A single turn carries every row of the set below to another of its rows. Some are shown first; where does it send the rows asked next?
zabat: 9, -18, -6, -26, -11, 25, -3, -23, -9, 38, 42, -18, -20, -1, 18, 25, 6, -18, 22, 22, 0, 14, -7
mut: 12, 1, 11, 53, -1, 6, -37, 3, 0, 15, -17, -26, 23, -1, -20, -46, 5, 12, 15, -1, 10, -9, 15
Gesuk: 28, -4, -19, 32, -11, -2, -23, -6, 43, 6, -5, -12, 11, 15, 2, -56, 4, -1, -5, 25, 0, -1, 8
Kome: -8, -20, 10, -14, -12, 15, 3, 17, 2, -9, -9, 31, -15, -21, 8, 36, 18, -21, 10, -29, -2, 3, -37
Rubu: 0, -20, 15, -12, -20, 26, 2, 43, 3, 0, -5, 15, -31, -10, 3, 36, 10, -4, 22, -19, -8, 2, -21
fisem: -30, -39, -12, 2, -9, -21, 32, -12, 3, -16, -4, -10, -5, -43, 11, 13, 16, 7, -16, 8, 22, -2, -11
Femo: 3, -12, 8, -9, -4, 15, -6, -25, -33, 47, 39, -14, -4, -15, 18, 37, -4, -8, 26, 18, -6, 3, 1
butov: 19, 8, -16, 49, 1, -26, -33, -26, 14, 10, -11, 1, 37, -3, 0, -36, -4, -15, -17, 8, -5, -14, -2
guzok: 31, -4, -9, 24, -7, 3, -36, 5, 34, -9, -5, -4, 21, 19, 4, -55, 9, 2, 11, 12, 9, 6, 10
buda: 0, -21, 0, -13, -4, 8, -13, -36, -21, 32, 47, -3, -6, -15, 28, 33, 6, -22, 3, 18, 0, 9, -18
Pamer: 20, 7, -12, 43, 2, -18, -50, -13, 3, -4, -10, -1, 39, 9, -4, -36, -3, -18, -10, -13, 5, -10, -5
fudav: 17, 11, -4, 54, -4, 0, -21, -5, 8, 27, -15, -30, 21, -4, -19, -44, -4, 9, 10, 16, -2, -18, 19
bule: -8, -34, -25, -8, -22, -21, 30, 0, 11, 13, -21, -28, -27, 7, -15, 27, 4, -13, -3, -19, -4, 13, 3
kasik: -13, -11, 17, 1, -10, 19, 2, 34, -19, -6, -4, 18, -12, -35, 3, 41, 7, -3, 18, -21, -1, -15, -28
rok: -1, -23, -15, 8, -18, -34, 22, 27, -12, -7, 2, -11, -5, -14, 16, 42, -24, 22, 2, 10, -13, -14, 17

bule turns into fisem
zabat turns into buda
Now find these:
mut turns into guzok
Rubu turns into Kome
butov turns into fudav

A single turn carries every row of the set below to another of its rows. Some are shown first; where does it send the rows asked next?
mab: 20, -11, 35, -38, -24, 36, 8, 21, 14, -7, 25, 29, -25, -25, 4, 4, 12, -13, -33, -2, 23, -21, -32, -14, 10, -26, -3, 9, 0, -62, 14, 37, -22, 15, 12, -27, 1, 29, -12, 21, 17, 16, -2
Lumu: 18, -2, 17, 2, -1, -2, -40, 16, 1, -5, 26, 32, -55, -31, 7, -23, 2, -19, -46, 4, -2, -8, -4, 0, -2, -15, -1, -23, 8, -8, 33, 15, 19, -27, -34, -34, 30, 22, -1, -15, 20, 18, 19
pefa: 43, -17, 23, -31, -4, 24, -4, 1, -26, -2, -5, -30, -5, 5, -2, -3, -1, 13, 18, -21, 9, -8, -36, -52, 27, -30, 2, 35, 6, -29, -40, 13, -9, 34, 2, -32, -3, -33, -22, -2, 10, 6, 8
bugiv: 28, 22, 51, -13, 15, 10, -27, 7, -34, 18, 12, -5, 1, -20, -7, 24, 11, 8, 28, 11, -27, -26, -47, 2, 19, -25, 6, 12, 30, -19, 28, 11, 6, 17, -36, -17, 38, -1, 17, -7, -3, 2, 20
safem: -25, -39, 33, -35, 9, -4, 24, 58, -9, 11, 4, 12, -7, 39, 10, 7, 15, -11, -4, 19, 18, -28, -50, 11, -2, -11, -7, -5, -24, -40, -10, -2, -31, -17, -26, -32, -16, 21, -6, -2, 14, 14, -38
rut: 5, 7, 10, -5, -21, -13, -28, -8, 2, -9, 37, 19, -16, -21, 7, 8, -3, -30, -43, -10, -12, 22, -31, 1, -18, 3, 3, -31, -19, 4, -12, 14, 4, -10, -10, -29, 13, 64, -10, 5, 42, 9, -6
ruk: 16, -19, 32, -14, -43, 28, 10, 15, 22, 6, 6, 9, -8, -11, 12, -21, 19, -24, -21, 14, 1, 14, -35, -3, 24, -34, 22, -9, -6, -48, 16, 18, -9, 5, 10, -39, -9, 4, -37, 11, 16, 9, -6
Pof: 21, 10, 9, -42, 39, -4, -29, 20, -41, 39, 27, 12, -24, -24, 17, 22, -8, -8, -5, -9, 21, 0, -32, 1, -7, -21, -28, 3, -11, -34, -8, 1, -44, -11, -53, -21, 0, 15, 5, -3, 32, 28, -5
tasa: 50, -3, 20, -22, 18, 30, -17, 0, -15, 2, -5, -25, 1, 5, -8, 9, 0, 28, 30, -22, -21, -1, -17, -41, 31, -32, 13, 17, 12, -29, -19, 16, -7, 24, -21, -43, -10, -30, -17, 9, -8, -9, 29
damil: 40, -21, 46, -2, 0, -7, -26, 18, 39, 15, 30, 46, -14, -2, -11, -9, 41, -15, -32, -14, -20, -14, -45, -17, -5, 10, -6, -8, -3, 1, 9, 18, -4, -54, -49, -43, 15, 24, 1, -24, 12, -4, 11
mibi: -8, 25, 45, -10, 14, 20, -13, 25, -12, 32, 10, 0, 3, -11, -2, 24, 3, -32, 11, 10, -25, -33, -23, 36, -2, -26, 1, -4, 18, -11, -7, 20, -23, 10, -60, -37, 49, 23, 0, -4, -11, 6, 10
nulil: 41, 10, 40, -22, 1, 12, -36, 12, -34, -11, 26, -12, -10, -13, -1, 13, 9, 16, 36, 6, -17, -12, -66, -19, 30, -13, 25, 17, 33, -24, 15, 10, 19, 16, -18, -8, 33, -10, 16, -4, 5, 5, 17
zape: 16, -15, 1, -2, -8, 14, -19, 35, 25, 35, 26, -2, -4, -8, 9, -5, 57, -12, -33, -28, -18, -22, -27, -25, -46, 9, -13, 11, -11, 14, -6, 13, -24, -12, -22, -48, -18, 23, -6, -6, -6, -1, 20
som: 52, -18, 21, -31, -2, 28, -12, 0, -20, 0, -6, -29, -9, 3, 1, -3, 3, 19, 25, -19, 0, -12, -31, -50, 22, -22, -6, 37, 9, -28, -39, 10, -3, 33, 2, -32, -7, -27, -21, 1, 13, -8, 9
Lalun: 4, -39, 28, -4, 5, 4, 1, 28, -21, -14, 3, -17, -34, 32, 19, -16, 6, -29, 11, -28, -9, -42, -21, -14, -42, 29, -19, -29, 31, 32, -36, 1, 4, -19, -10, -25, -10, 0, 4, -17, 24, -19, 4
Pomok: 5, 28, 13, -29, 40, -30, -6, -17, -1, 0, 30, 13, 13, 37, 15, 14, 18, 19, 4, 3, -23, 13, -37, 0, 25, -9, 11, -7, -20, -20, -20, 3, -18, -26, -60, -41, 1, 38, -28, -7, 5, 0, -17
rirem: 8, -24, 19, -44, 5, 18, 3, 41, 1, 4, 21, 4, 1, 27, 1, -6, -7, -16, -17, 19, 12, -31, -39, 8, 1, -28, 4, -37, -42, -30, -46, 5, -34, -37, -21, -28, 10, 33, -15, 6, 20, 15, -39
medu: -22, -22, 25, -1, 5, -32, 10, 6, 13, 0, -10, 30, -28, -7, 21, 17, 4, -22, -36, -28, -5, 17, -1, -9, -16, 5, -16, 13, -2, -29, -5, 20, -15, 5, -33, -60, -20, 39, -14, -4, 26, 4, 19
doso: -5, 0, 2, -13, 26, -32, -39, 22, -19, 37, 7, 3, 14, 0, -9, -12, -6, 3, -8, 31, -7, 26, -41, -3, 17, -23, 12, 5, -32, -27, -2, -1, -10, -1, -49, -58, 0, 17, -33, -19, 12, 27, -7
kiti: -7, -5, 7, 16, -8, -8, -21, 30, -10, 24, 10, 11, -34, -18, -2, -18, 11, 11, -49, -27, 3, 9, 11, -17, -9, 0, -17, -11, 4, 1, 21, 15, -17, 6, -18, -50, -33, 3, -31, 13, 0, 3, 12
dadu: 4, -48, 48, -13, -1, 14, 2, 31, -30, -32, -13, -17, -26, 33, 11, -4, -22, -27, 15, -5, 3, -34, -23, -13, -23, 10, -16, -26, 21, 24, -36, -4, 14, -10, 3, -14, 10, 2, 12, -6, 44, -4, -9
ponu: -4, -45, 34, -10, 19, 4, -6, 32, -13, -57, 0, -5, -13, 38, -7, -29, -26, 26, -7, -5, -15, -29, -20, -36, -5, 17, -13, -25, -7, -10, -34, 6, 15, 6, -5, -44, -11, 32, -8, 16, 22, -13, -29
rar: 2, -54, 48, -19, 0, 12, 2, 29, -34, -24, -14, -12, -33, 29, 14, -7, -20, -28, 13, -6, 4, -30, -20, -6, -20, 13, -10, -32, 17, 10, -36, -3, 24, -16, 4, -17, 9, 5, 11, -8, 41, -8, -8
kura: -1, -28, 15, 11, 0, 5, -1, 19, 0, 13, -1, -3, -24, 24, 17, -14, 37, -22, -6, -37, -23, -36, -25, -21, -59, 20, -19, -16, 10, 36, -31, 3, -2, -22, -25, -35, -2, 3, 0, -17, 14, -18, 4
Tos: 44, 22, 29, -9, 36, 31, -24, 5, -13, 17, -3, -19, 15, -1, -9, 9, 0, 28, 20, -16, -31, 4, -13, -32, 15, -26, 20, -8, 8, -31, -1, 11, -28, 21, -39, -38, 6, -6, -22, 15, -22, -12, 31
mel: 6, 31, 37, -8, 43, 31, -12, 20, -5, 21, 12, 10, 12, 17, -14, 16, -2, 10, 9, -1, -27, 14, -27, 4, -3, -13, 10, -25, 14, -28, 13, 14, -40, -6, -61, -45, -1, 40, -23, 30, -21, -14, 2
rup: 2, -39, 29, 0, 25, -7, -21, 23, 6, -49, 19, 11, -18, 43, -29, -35, -2, 17, -2, -11, -16, -40, -24, -37, -15, 26, -3, -22, 9, 6, -31, 16, 21, -26, -23, -53, 6, 41, -3, -9, 13, -24, -13
milir: -13, 22, 13, -39, 27, -15, 0, 4, -34, 35, 16, -3, -4, 16, 24, 47, 23, -14, 8, -5, 12, -16, -25, 12, -8, -6, 9, 21, -9, 1, -43, 13, -22, -8, -34, -16, 22, 27, -5, -26, 2, 18, 14
Bunu: -2, -45, 35, -7, 26, 2, -8, 32, -7, -62, -6, -4, -12, 45, -16, -26, -26, 23, 4, -6, -18, -26, -24, -45, -12, 7, -13, -18, 5, -5, -30, 4, 13, -1, -12, -43, -3, 33, -4, 18, 24, -15, -27
vete: 19, -22, 29, 5, 23, -3, -25, 14, 15, -24, 20, 30, -14, 41, -23, -18, 11, 6, -30, -16, -15, -41, -41, -37, -21, 32, -9, -22, 2, 20, -12, 22, 8, -37, -38, -49, 16, 43, 4, -20, 18, -30, 0
sazek: 57, -10, 31, -33, 2, 15, -22, 0, -23, -32, 19, -4, -15, 11, 9, -8, 3, 13, 24, 14, 3, -3, -77, -38, 30, -20, 21, 18, 18, -41, 13, 4, 32, 15, -11, -14, 11, -4, 3, -10, 28, 8, -3
Tanab: 62, -11, 34, -32, 3, 14, -26, 3, -23, -28, 15, -1, -16, 8, 0, -7, 3, 12, 29, 15, -5, -3, -76, -37, 29, -6, 19, 26, 22, -37, 9, -1, 32, 18, -5, -11, 17, -3, 1, -14, 24, 3, -2

som turns into Bunu
rut turns into Pof
mab turns into safem
Now find these:
Lumu turns into milir
kura turns into Tos
mibi turns into zape
sazek turns into rar
rup turns into nulil

